0: [148 108 119 137 139 124  91 117 124 135 116  68 103 141 147 125  58 103
 161 158 138  89 118]
1: [129 127 143 121  98 134 128 116 117  94 128 128 116 105 111 123 128 128
 103 126 114 128 137]
2: [145 128 113 131  78 114 127 107 110  66 112 127 103 105  52 135 114  83
 120  73 152 112  79]
3: [180  81  80 145 116 159  79  93 154 118 119 101 121 139 128 158  79 103
 161 108 196  53  62]
4: [139 128 137 145 126 140 143 132 128 127 140 144 133 123 136 144 137 135
 140 142 141 130 137]
5: [149 140 119 137  79 129 125  98 120  59 135 118  85 117  77 149 118  87
 124 127 158 136  98]
6: [122 108 102 146  88 106 127 117 105  88  98 137 123  82  81  94 140 124
  92  49 133 122  87]
7: [129 127 139 119 118 123 118 130 117 127 109 126 144 109 121 122 121 136
 119 110 113 124 125]
8: [ 74 159 153  90 157  47 200 231 144 156 153 136 144 164 157 153 129 144
 165 156 104 159 185]
9: [110 164 148 115 138  90 151 165 131 123  62 138 153 122 124  66 127 143
 134 137 105 129 145]
10: [146 146 139 140 128 131 163 148 125 114 116 169 151  99 121 122 167 149
 105 136 141 150 143]
11: [ 97 150 127  84 154 143 129 101 112 166 165 118  93 140 156 137 127 108
 119 150 122 134 126]
12: [124 132 146 143 144 103 157 172 132 126  71 148 162 115 117  49 126 141
 126 129  90 124 140]
13: [154 112  68 121  90  91 129 129 108 100 102 131 124  89  83  97 142 122
  79  84 101 138 126]
14: [136 115 133 123 125 163  82  93 149 120 177  76  85 163 126 189  73  83
 162 122 134  93  94]
15: [105 130 136  92 104 125 130 127  99 102 127 128 121 106 116 119 128 130
  98 129 124 127 140]
16: [133 135 142 147 127 126 164 151 120 123 128 163 150 109 136 143 157 145
 127 145 145 149 144]
17: [132 113 139 160 154 144 125 150 160 144 143 127 150 155 144 155 129 157
 158 155 157 127 151]
18: [126 138 130 116 147 148 127 117 132 143 154 124 114 137 148 157 126 119
 139 131 119 137 122]
19: [125 113 139 150 140  94 122 153 121 136  67 141 178 103 143  86 140 170
 116 149 119 122 149]
20: [122 137 141 140 130  75 140 153 134 128  72 131 148 136 125  88 144 149
 129 112 116 155 143]
21: [129 152 149 126 138 146 153 144 150 131 142 157 142 141 125 132 163 142
 124 112 116 172 145]
22: [125 140 139 115 159 153 124 101 128 162 150 123 100 128 154 127 131 117
 113 127 103 146 126]
23: [128 117 128 151 157 136 129 115 123 142 117 139 121  93 141 120 135 125
 101 153 136 128 127]
24: [148 109 121 139 141  85 127 162 125 140  78 139 174 110 146 100 131 161
 128 149 119 117 147]
25: [103  96 118  97 110 117 132 136  87 114 123 128 130 100 122 115 128 135
  94 130 121 129 142]
26: [169 133  98 138 128 171  89  89 139 124 170  83  88 150 127 161  88  99
 139 161 179 127  48]
27: [147 127 133 145 167 153 118 152 187 159 142 121 148 171 146 127 128 146
 138 145 130 127 148]
28: [122 133 149 115 132 121 119 143 130 133 121 118 139 131 130 116 125 142
 115 117 100 134 137]
29: [ 71 167 168 194 128 126 162 149 130 129 134 159 149 119 138 143 155 146
 132 143 139 144 145]
30: [152 118 123 146  69 127 137  86 100  88 122 145 103  94  88 130 132  99
 118  67 149 114  80]
31: [ 88 147 175 119 122  95 104 119  84 138 133  95 113 125 132 120 105 121
 111 131  58 160 196]
32: [100 144 153 172 136 126 161 151 137 135 139 156 148 127 141 143 151 146
 140 171  93 163 163]
33: [ 95  70  94 109 101  88 160 148 107 117 103 143 144 133 109 106 151 140
 119 109 116 151 141]
34: [144 131 128 140 110 142 132 105 126 106 130 137 111 105 106 136 137 118
 116 115 145 133 120]
35: [ 41 182 228 113  97  54 115 114  26 136 130  93 112 118 140 137  96 116
 131 127 113 114 126]
36: [141 132 128 124 144 143 131 122 125 142 140 131 120 119 130 115 138 122
  90 127 116 141 134]
37: [101 134 129 100 170 157 116 152 191 167 154 118 151 192 164 153 118 149
 184 162 146 119 147]
38: [146 130 118 133 101 148 127  99 133 101 142 132  95 116 107 127 140 111
  99 116 127 136 127]
39: [114 126 138 101  80 130 133 105 106  82 148 127 103 128  86 132 128 109
 111 100 124 130 121]
40: [130 109 131 151 144 103 125 158 138 143 111 123 153 139 137 127 113 140
 150 120 145 107 123]
41: [127 152 142 127 140 146 137 137 146 139 145 134 137 149 142 145 131 139
 153 145 142 130 140]
42: [154 125 140 145 156 143 124 153 163 146 136 127 148 151 140 148 128 149
 153 146 154 129 160]
43: [105 128 122  92 101 138 109 115 119 127 109 126 143 107 128 110 127 144
 112 118 132 118 129]
44: [102 118 164 116 119 128  88  85 100 153 152  82  99 146 149 158  83 102
 150 124 130 105 106]
45: [163 105 108 143 121 146  87 105 151 123 142  90 109 154 115 190  61  76
 167 121 193  63  66]

[145 175 138 145 137 143 141 139 144 141 146 133 139 153 144 146 131 140
 155 133 134 145 143] 41 4 42
[138 135 124 134 129  78 137 150 139 126  79 138 150 132 117 100 150 147
 124 119 117 146 144] 20 24 9
[119 148 143 121 118  94 142 144 134 121  96 144 148 132 114 115 145 140
 133  93 106 160 135] 20 28 7
[101  99 108  96 157 140  84 107 134 147 127  75 108 151 155 138  80 112
 153 162 144 100 122] 0 44 18
[ 92 149 127  88 177 127 110  88 122 155 187 116  78 145 159 182 119  93
 146 174 132 119 115] 11 18 22
[ 38  91 108 136 123 101 182 190 104 148 104 154 172 136 138  94 159 166
 117 127 107 163 170] 33 20 19
[ 94 137 131  85 126 117 124 148 115 135 128 115 139 145 131 116 121 137
 121 130 119 128 144] 28 15 43
[146 117 128 137 142 125  79 112 138 142 121  65 102 153 153 133  73 110
 157 164 146  96 117] 0 44 14
[199  54  50 150 120 183  65  78 166 117 108 109 128 131 119 122  96 121
 141 136 175  69  92] 3 45 26
[143 107 133 150 142 116 114 148 153 134 128 115 140 149 127 137 108 130
 155 130 129  95 131] 40 42 17
[140  91 115 145 130 118 107 127 113 127 120 106 121  93 133 115  58  99
 138 143 119  51 104] 0 40 7
[125  93 132 163 140 110 118 151 146 141 118 119 148 146 128 137 110 132
 149 126 136 107 129] 40 17 42
[145  88 111 154 154 130  75 103 135 157 138  85 112 151 153 128  89 113
 130 164 165  77  96] 0 26 44
[139 105 158 126 115  86 131 131 113 111 103 148 143 123 109 109 152 142
 118 126 100 102 113] 7 28 1
[ 96 134 114  85  74 152 139 120 115  79 135 132  93 112  82 146 124  99
 130  94 151 123 119] 39 5 15
[101 133 130  96 141 137 113 139 154 132 131 108 136 161 134 137 102 133
 166 142 139 108 136] 41 18 37
[139 127 137 145 122 138 142 130 127 121 137 147 131 113 132 142 142 134
 130 140 141 132 136] 4 16 34
[158 114  73 125 100  97 147 113  97  87 104 156 112  64  94 117 160 114
  77 111 121 143 120] 13 6 34
[114 129 142 140 144 104 158 173 133 136  95 160 174 115 118  57 139 150
 117 118  66 117 134] 12 9 19
[129 148 142 126 143 149 144 141 154 135 147 151 143 153 136 150 157 140
 151 117 123 168 139] 21 41 4
[111 170 144 102 133 142 156 144 142 137 149 152 142 154 127 136 163 140
 130 126 129 158 142] 21 41 16
[130 130 131 133  94 145 126  96 129  98 153 127  92 131 106 132 137 100
 105 110 123 142 123] 38 34 39
[146 139 138 136 131 134 161 147 132 116 119 168 149 104 112 113 173 151
  96 129 130 158 146] 10 16 21
[124 132 148 118 135 129 113 141 145 136 131 111 136 154 135 126 117 139
 136 122 104 131 136] 28 41 7
[128 115 139 144 139 111 111 136 122 133  72 135 169 101 137  67 147 181
 106 147 110 133 158] 19 24 12
[126 154 149 121 131 138 161 146 136 125 131 162 144 124 120 125 167 147
 114 107 109 174 147] 21 10 16
[133 125 146 147 168 154 117 151 187 167 154 118 151 192 150 130 124 143
 149 140 124 131 147] 27 42 17
[121 136 148 159 139 135 157 150 139 139 142 153 148 135 159 107 160 158
 177 167  91 155 161] 32 16 41
[142 111 127 140 135 123 103 124 114 131 117  82 108 119 138 115  51 100
 158 154 132  68 108] 0 44 40
[188 148  22 140 115 153  89 105 109 124 175  81  87 158 125 164  82  92
 144 130 150  96 109] 26 14 45
[140 129 138 145 131 142 142 134 133 133 143 140 135 133 139 144 134 137
 147 142 141 129 138] 4 41 42
[163  95  93 139 158 141  72 102 152 156 132  87 110 139 160 153  81 103
 141 159 153  81 104] 0 3 45
[211  57  74 177  88 127  80  90 139 120 102 122 137 122 128 106 109 137
 134 111 136  79 105] 3 34 0
[138 150 108 104 101 108 156 123  76 126 119 142 126  90  89  90 153 107
  68  64 100 166 120] 13 6 15
[158 111  97 136 151 124 129 118 124 144 121 135 122  99 148 129 132 125
 114 151 131 122 128] 23 36 4
[123 130 129 117  85 144 134 109 121  79 142 128  94 122  86 153 124 108
 136  88 115 131 114] 39 38 34
[164 122 105 137 133 176  89  89 147 126 166  87  92 144 146 180 109  65
 140 160 179 130  73] 26 14 45
[153  51  79 130 118 104 116 125  80 117 118 129 134  93 125 118 129 139
  98 135 109 110 129] 25 13 7
[186  76  90 153 145 105  74  96 104 153 135  81 109 150 158 142  88 116
 152 149 120  94 113] 0 44 40
[104 171 142  93 126 136 167 149 130 130 139 158 143 136 121 126 167 144
 115 122 126 162 148] 21 10 16
